In the rows, 128 means zero.
Each named move below is a turn or a mirror, shown by a few rows before and after it. Which moves, in which order, take the first row of each later pair to the second? The first pair is answered.
k699:
[ 88 115 152 125  87 113 123 134 148 135] => [ 91 121 133 102 102  86 136 141 124 130]
[124 116 131 112 118 110 117 122 116 109] => [122 113 141 125 108 125 111 118 131 111]
[ 70 161  95 115 185 149 139 130  95  92] => [ 66 155 127 157 155 196 116 118 136  99]
k254:
[139 138 119 138 153 140 121 162 107  96] => [140 134 125 136 150 140 115 170 109  99]
[151 136 112 157 117 127 141  98 138 135] => [151 111 144 146 101 129 120 130 151 146]
[164 117 121  90 118  79 138 142 106 135] => [164 123 113  93 121  79 141 135 104 130]
[146 158 110 130  87 109  98  81 120 126] => [145 135 139 121  72 112  78 112 131 137]
k71:
[122 151 100 106 166 133 102 154 114 118] => [137 135 105  89 146  89 129 142  99 130]
[102 138 139 116 114 110 113 119 121  87] => [101 139 140 117 114 115 112 119 120  87]
[ 91 132 117 150 128 121 106  85 105  89] => [ 99 126 119 143 122 104 115  79  98  93]
k208:
[143 145 101 107 112 100 132  91 118 109] => [129 119 138 143 114 164 156 109 155 154]
[140 157  98 140  95  58 110  53  94  78] => [116 108 169 207  98 182 156  86 165 160]
[155 142 119 169 137 144 104 125 118 124] => [154 143 116 168 137 141 102 125 115 123]
k859:
[137 116 131 127 110 131  98 134 142 115] => [132 134 105 127 133 137 105 128 133 102]
[120 121 130 121 190 159  94 135 105 102] => [126 114 121 105 176 104 143  93  80 109]
[149 128 131 137 101 129  99 120 131 105] => [144 141 116 138 117 138 101 119 126  96]
Then:
Each pair is two moves apart.
[182 101 120 134 163 124 192 111 125 166] => [181  78 153 130 142 135 169 140 143 179]	k254 then k699
[ 98 100 157 110 114 122 155 127 146 133] => [ 86 134 123 115 156 148 150 130 139 111]	k859 then k859
[120 126 101 141 148 121 186  99  99 146] => [128 144  95 145 123 100 147  73  98 114]	k699 then k208
[186 142 109 129 143 119  66 160 116 125] => [180 132 110 120 168 125 101 181 109 149]	k208 then k699
[127 150 100 100 149 131 120 159 124 129] => [129 140 102  89 135 101 141 143 115 135]	k254 then k859
[110 137 122  87 140 102 114 140 112  92] => [100 143 120 133 163 161 163 115 133 121]	k208 then k254
[130 136 113 120 141 109 171 120 117 140] => [127 110 144 120 127 127 160 151 134 159]	k208 then k254
[153 154 112 163 147 170 142 109 155 140] => [161 155  99 143 133 120 164  82 132 134]	k859 then k208
[103 123 131 135 164 172 149 159 133 149] => [109 120 118 117 160 126 184 138 108 151]	k699 then k859
[120 100 139  99 129 114 124 168 126 142] => [120 147  92 132 149 128 154  98 120 122]	k699 then k254
[ 74 140 134 157 145 189 157 110 156 129] => [ 78 138 118 135 142 136 200  86 126 131]	k859 then k699
[185 127 119 177 104 138  98 106 131 152] => [180 150  75 147 150 117 115 118  97 135]	k859 then k699
[167 134  78 157 153 132 142 113  97 142] => [178 101 127 163 116 147 106 143 127 164]	k859 then k859
[ 91 157 101 131 187 169 173 108 119 132] => [ 78 141 117 103 192 164 163 150 117 134]	k254 then k859
[106 103 189 163  92 187 127 134 178 156] => [129 111 135 117 109  80 217  84 105 155]	k859 then k71
[142 126 105 103 115  98  93 154 125 113] => [141 131  99 100 120  95  98 149 121 109]	k859 then k859
[101 129 113 127 153 133 149 107 112 105] => [110 110 133 132 123 119 161  88 118 118]	k699 then k71
[ 95 119 150 140 109 153 116 132 156 147] => [114 119 133 109  94  84 125 115 124 135]	k71 then k208
[ 89 108 141 124 111 110 145 112 141 127] => [ 90 108 151 133 108 132 124 125 153 129]	k254 then k859
[181 136 119 193  91 100 171  88 135 159] => [191 142  87 131 144  62 166 153  90 151]	k859 then k699
[ 74 167  97 113 148 128 123 108 125 103] => [ 96 137 121 109 101  82 151  79 119 127]	k699 then k71
[137 145 141 144 113 144 119  87 119 136] => [139 130 159 134 100 141 101 107 123 141]	k208 then k254
[138 161  84  93 138  88 111 115 108  87] => [124 100 164 110 115 153 101 182 162 146]	k254 then k208
[151 155  97 150 150 140 123 105 126 122] => [158 129 130 117 125 113  79 150 128 121]	k254 then k208
[135 152  78 160 173 178 160 122 123 135] => [160  83 154 156  89 144 153 130 147 178]	k859 then k859
[ 98  96 139 129 152 151 225 114 135 158] => [ 93  99 151 142 163 198 180 152 159 156]	k859 then k859
[ 97 119 150 106 126 135 136 131  96 107] => [ 98 123 151 110 116 134 123 123 100  99]	k699 then k208
[178 156 100 153 164 206 115 139 151 133] => [185 172  86 144 151 176  85 121 140 101]	k208 then k699
[ 61 123 145 131  86  96 140  84 136 102] => [ 51 140 136 141 101 126 117  92 145  88]	k71 then k208
[142 131 138 107 149 112 117 165 123 119] => [138 159 116 144 153 136 131 113 131 107]	k699 then k254
[164 134 145 162  99 109 120 103 152 164] => [166 144 130 159 104  95 122  92 143 153]	k254 then k208
[163 136 117 115 116  85  94 100 108 107] => [147 135 126 171 136 159 149  83 139 146]	k208 then k254
[112 159 114 133 168 179 100 171 137 100] => [110 150 138 179 111 176 137  88 161 112]	k859 then k699
[141 116 123 121 148 147 127 174 129 154] => [134 125 126 152 139 173 129 145 147 152]	k859 then k699
[113 154  95 134 164 138 164 104 110 123] => [118 131 127 154 119 134 172  75 131 139]	k699 then k859
[138 124 145 117 121  84 110 149 134 118] => [132 151 113 152 147 112 155 104 133 122]	k208 then k254
[133 127 117 104  96  70 131  89 112 108] => [121  85 173 125  84 128 133 130 154 153]	k254 then k208
[104 162  92  94 132 116 110 145 114 109] => [ 96 131 134 112 123 158 111 177 145 143]	k254 then k208
[109 119 137  82 153 145 155 181 134 144] => [125 110 138  87 123 107 190 135 125 153]	k254 then k859
[ 99 133 132 126 146 158  97 155 146 107] => [116  89 158 114 111 112 152 142 136 152]	k71 then k208
[ 63  94 165 119 103 107 171 119 143 142] => [ 67 104 167 129  79 104 139  99 152 122]	k208 then k699
[ 98 149 119 138 144 164 107 126 143 107] => [114 109 150 124  90 103 142  99 134 134]	k859 then k859
[ 89 144 121 103 126 112 110 120 114  85] => [ 95 124 152 117  89 113 105 109 133  98]	k859 then k699
[113 128 129 118 128 102 154 124 115 140] => [111 132 139 147 114 129 146 105 136 142]	k699 then k254
[ 75 155 119 170 121 201 146 106 195 121] => [ 84 102 146  65 131 124 134 219 151 141]	k699 then k254
[ 96 129 120 152 150 164 181 108 140 143] => [100 129 110 135 157 142 193 111 123 141]	k699 then k71
[126 156  99 104 184 137 117 137 112 102] => [128 110 145 127 165 165 170 142 138 163]	k71 then k208
[106 144 123 136 133 147 144 137 136 124] => [113 137 121 122 126 118 161 132 121 130]	k699 then k71
[180 159 119 125 130 105 105 155 108 119] => [170 134 153 154 126 153 133 165 138 159]	k859 then k208
[119 117 157 141 121 129 148 151 140 156] => [118 156 111 120 148 105 121 146 113 113]	k859 then k208
[136 143 118  97 116  98 120 110 113 114] => [133 144 131 106 121 137  83 140 132 113]	k859 then k859
